Here are some points, each followed by its number:
[-12. -14. 64. -14. 49. -21. -49. 7. -28. 23. 38. 26.] 0
[-16. -16. 50. 16. -16. 11. -50. -5. -5. -20. -40. -34.] 1
[-10. -19. 24. -4. 14. -15. 3. -32. -18. 11. 34. 22.] 2
[4. 3. -31. 3. -2. -11. 14. 5. -6. 12. -14. -11.] 3
[-1. -9. 6. -16. -11. 30. -4. -27. 18. -20. 23. 16.] 4
[-2. -27. 0. -19. 2. 29. -25. 7. 5. 6. -9. -30.] 5
[3. -24. 27. -5. 8. 22. -54. 4. -9. 0. -20. -35.] 6
[9. 11. -46. -52. 28. -18. 34. -6. -24. 19. 35. 31.] 7
[11. 16. 1. 6. 32. -41. 39. -3. 0. 19. 47. 54.] 8
[28. 10. -29. -21. 7. 10. -42. 17. 35. -4. -1. 21.] 9
[-12. 25. -20. -6. -4. -32. 15. -16. 2. 6. 16. -26.] 10
[-48. -24. -1. 37. 20. 58. 28. -87. -95. 47. 14. 42.] 11
[-12. -25. 35. 0. 20. -5. 7. -53. -28. 14. 59. 43.] 12
[-18. -13. 3. 11. 16. 23. 6. -45. -38. 20. 14. 18.] 13
[20. 7. 3. 0. -50. 10. 28. 4. 51. -23. 2. -5.] 14
[13. -19. -3. -26. -9. 7. 46. -5. 8. 1. 48. -10.] 15
[9. -1. -10. 7. 4. 24. 18. 26. 5. -3. -24. -13.] 16
[-11. -1. 6. 18. 9. -2. -27. 6. -9. -4. -10. -8.] 17
[-11. -7. 33. 15. -30. 31. 12. 22. 26. 6. 16. 8.] 18
New points follow, each followed by the number of its nearest point above by angle.
[-15. -7. 29. -14. 12. -4. 3. 8. -6. -2. 1. 14.] --> 0
[1. 4. -14. -34. 14. -18. 5. -6. -16. 12. 21. 12.] --> 7
[6. 15. -5. 0. -22. -5. -4. 7. 20. -19. -23. -26.] --> 14
[31. 51. -105. 29. 13. -30. 36. 42. -10. 16. -42. 18.] --> 3
[-32. -16. 56. -19. 15. -7. 2. 9. -21. 2. 8. 16.] --> 0
[7. 3. -1. 20. 15. 24. 7. 31. -15. -3. -32. -2.] --> 16
[12. 21. -6. 15. 30. -46. 33. -2. 4. 21. 40. 47.] --> 8
[-9. 15. -3. 4. -1. -27. 9. 22. 5. -6. -20. 10.] --> 3
[8. 27. -6. -6. 30. -40. 47. -11. 0. 19. 40. 54.] --> 8
[14. 6. -5. 5. -45. 13. 15. 1. 42. -27. -3. -13.] --> 14
